Named turns come first, each shown by rows before and after it. Which turns, in which order, take the first row of each pair that follows to the second? Write the first one first, as in the answered first pair.
D (before => after):
[-15  36   0  27 -25 -41  -8  32  11  70  64  29   0  43  44  29  -8] => [-26 -30 -14  42  -1  47 -91  16  13  -5  24 -32 -43 -29  -8  18  -8]
[-16 -20  35 -11  36   0  25  -6  -3   5 -29 -17   9  10   6 -14  -2] => [-12   5  23   6  -7 -31  17  28   5  35  14  17   7  22  16   1  13]
[-16 -52   6  26 -30  35  -8   8   4   3  46 -27   8 -12 -16  23   6] => [-13 -47  29  -4   7  36  28 -26  -6  -5   8 -44  26   4  -9  11 -12]
[ -6  -3  47 -18  22 -27  79  -6  -9  18   4 -19  55  67  17   1   5] => [ -7  -6   2  46 -47 -20 -12  63  15  21  76   6  19  32  -1  22  40]
W (before => after):
[ -1 -16 -12  13 -67   0 -15  -1  15   3  51   1  18  12   9  14  36] => [-24 -53  27  -9 -19  26  19 -28   7 -20  10 -38  26  24  -5  -3  30]
[ 18   6  13  16 -35 -15  -2  -2  48  13  10  31  19 -14  14  10   2] => [ -3 -20  43   1   0  -3  30 -22  40   0 -18   4  28   3   7  -4   4]
[-29 -37  -1  27   7  -3 -30  36  21 -31  16  -2  -1   0 -11  -6  40] => [-33 -40  -1  23  11   3 -31  33  19 -33  15  -4  -2   4 -15  -9  40]
T (before => after):
[-12 -28  11   7 -17  26  -7 -10 -12 -19  17 -19  -3  -1  -7  10  14] => [-11 -12  14  13 -30   7   2  10  -8   3  34   1   0  12  -2  14  18]
[ 11  47 -23  -4  35   0  -9   7 -16  13 -27  16 -20 -26   1 -13 -33] => [ 11  36 -27   0  32  18 -25   3 -15   0 -24  10 -26 -36  -3 -10 -30]
[-20 -43  30  15  21  16   4  32   4   3 -14 -24  -5  17 -22  -8  12] => [-22 -41  27  22  12  12   2  41   7  10  -7 -18  -5  18 -20  -5  13]
R (before => after):
[ 10  13 -14 -11   2  30 -10 -37 -12 -22  -7 -14   5 -30  -1  -9 -29] => [ 11  12  -3 -16  -1  25  20 -44 -15 -10  -4 -12  23 -12   8  -5 -31]
[  4  39 -38 -34  -8 -14 -22 -17 -23 -20 -54  32 -27 -10  13 -26 -13] => [  9  24 -43 -34 -21   1 -30 -33 -25 -32 -50  25 -23 -19   9 -20 -16]
[-10 -26 -14   3  -2  38 -37 -41  -7  -1 -16 -36 -24 -33   6  -2 -18] => [ -7 -33   3  -8 -10  36   3 -62 -15   7  -9 -40   5 -10  13   1 -25]
[-12   6   9   4 -42 -31  43  50  -6  26  22  20  23  33  -7 -11  16] => [-14  16  -8  16 -32 -32   7  76   2  21  13  25  -4  11 -12 -19  21]
Pairs:
(two turns a pair)
[-16 -35   5  -1  30   7  -5   1  -2 -30   6  -7  -9 -10 -47  -9  25] => [  3 -28 -13   3 -12   9 -17 -10  -3 -26  39  10   4 -16 -40  13  23]	W, R
[-18  33  -1  -6  51 -39  -6  17  17   3 -38 -32 -29  -1   7 -23  21] => [  2  18 -26   5  23  -1 -49  -1  16 -29 -20 -41 -32 -43  -8  -8   9]	W, R
[-30  21 -17   3   9 -16 -36  33  -1  22  21   4 -29   0  43   4  58] => [-27  16 -23   0  13  -7 -52  22   1   6  14  -2 -36 -11  42  -1  55]	D, W
[-17 -23   0   2  10  22  10  27  11   7   1   9   8 -31 -39  19 -19] => [-17 -24   5  -6  17  23  23  12   8  -1  -5   1  14 -25 -34  16 -23]	D, T
[ 30   7 -10 -23 -23  -3  10 -39  -1 -12  -7  -1  39   1  12   8 -13] => [ 24   8  -2 -20 -25  -9  18 -30   2  -2   2   4  44  10  16   9  -8]	T, R
[-13 -44   8   8 -29  45   8  16 -10   3  24 -25  27 -28 -24   3 -22] => [-13 -44  14   0 -23  44  26   5 -14   8  16 -27  37 -20 -17   0 -26]	D, T
[-15 -26  17  37 -22 -20 -10  67  14  33  37   3   5   8 -12  22  22] => [-16   9  17  18  36 -41  -3  72  16  40 -14   4 -19   8  -6  -7   8]	T, R
[-37  19 -33  20  22 -18   0  51   4  17 -14  26 -21  15  -2  25  -9] => [-33 -22 -35  16  20  34 -21  20   0 -31 -24  -8 -19 -16 -25  32 -16]	D, R
[ 37  47 -12 -25  29  -8   6  33   7  10   3  46 -32 -18 -12   0 -38] => [ 43  32  -9 -34  39  18   3   4   0 -14 -17  27 -25 -29 -20  -1 -49]	R, D
[ -7  -8 -29  13   0  62 -40  38 -15 -19 -17 -27   1 -25 -22  17 -30] => [-11  -6 -13   4  23  60 -12  39 -21 -11 -38 -33   5 -18 -23  12 -41]	T, D
[-20  -8  19  39  48   3 -13  18 -16  28 -14  19  13  33  16  -9 -20] => [-20   3  18  34  41  -8 -13  15 -17  34  -9  29  17  40  23  -8 -19]	T, D
[  3  45  -6 -31  -4 -41  18 -24 -14  -3 -30   6   5  35  37 -27  10] => [ -5   5 -22  -5  -7  10 -53 -17  -9 -47 -33 -24 -30 -20   2 -27  19]	D, D
[ 32  32 -23 -13  -2   0  17 -32   0  15   3   9   1  -2   5  21 -44] => [ 29  28 -29 -11 -12   0   9 -30   0  15  12  12  -3  -3   5  22 -42]	T, D
[ 42 -10 -16   1 -16   4 -14 -12  -6  11 -10   0   3 -41 -10  12 -26] => [ 41   3  -7 -15   0 -11  18 -18 -10  24 -24   1  12 -17   1   8 -32]	D, R
[-23  13   0   6  39 -31 -11  45  12  15 -15   4 -25  22 -11 -30  25] => [-18   9  -8  10  41 -15 -31  45  12   5 -21  -4 -35   6 -19 -29  18]	D, W
[ -4 -21  13   2 -38   4  -1  23   0 -13  13  25   2 -12  -1  16  11] => [ -1 -11  24 -13 -21  -9  31  10  -6  -4   1  24  17   7  14   8   5]	R, T
[ 45  51 -41 -11 -80 -14 -43 -32   8  -9  10  34  33  -9  53  19 -23] => [ 43  32 -18 -48 -23  12 -14 -79   0 -39 -48  -5  41 -10  47   0 -46]	D, D
[-17 -31  21   4  37  34  -4   7   2 -10 -23 -28 -12  -7 -26 -15  -4] => [-16 -31  32  -4  31  28  25  -2  -3  -1 -18 -26   8  11 -21  -9  -7]	R, R
[-27 -25   9  -2  26   8 -10 -14  11 -22 -21 -31 -20  14   3 -35  44] => [ -3  28 -22  22 -12 -27 -34  29  15  21  18  20 -30   0  15 -11  33]	W, T
[ -6 -47  17  -6 -27   0  27   2 -10  -2   8  -8   9  22   0   0  16] => [ -5 -52  18  -2 -27   5  14   5 -10  -8  10 -12   3  14  -7   1  16]	D, D
[ 15   2   5 -43  30 -16  54 -79 -15   5 -12  14  30  10  23   2  -8] => [ 42  27 -20 -31  25  -4  22 -75 -16   6 -18  26  16 -28  20  14 -36]	W, R
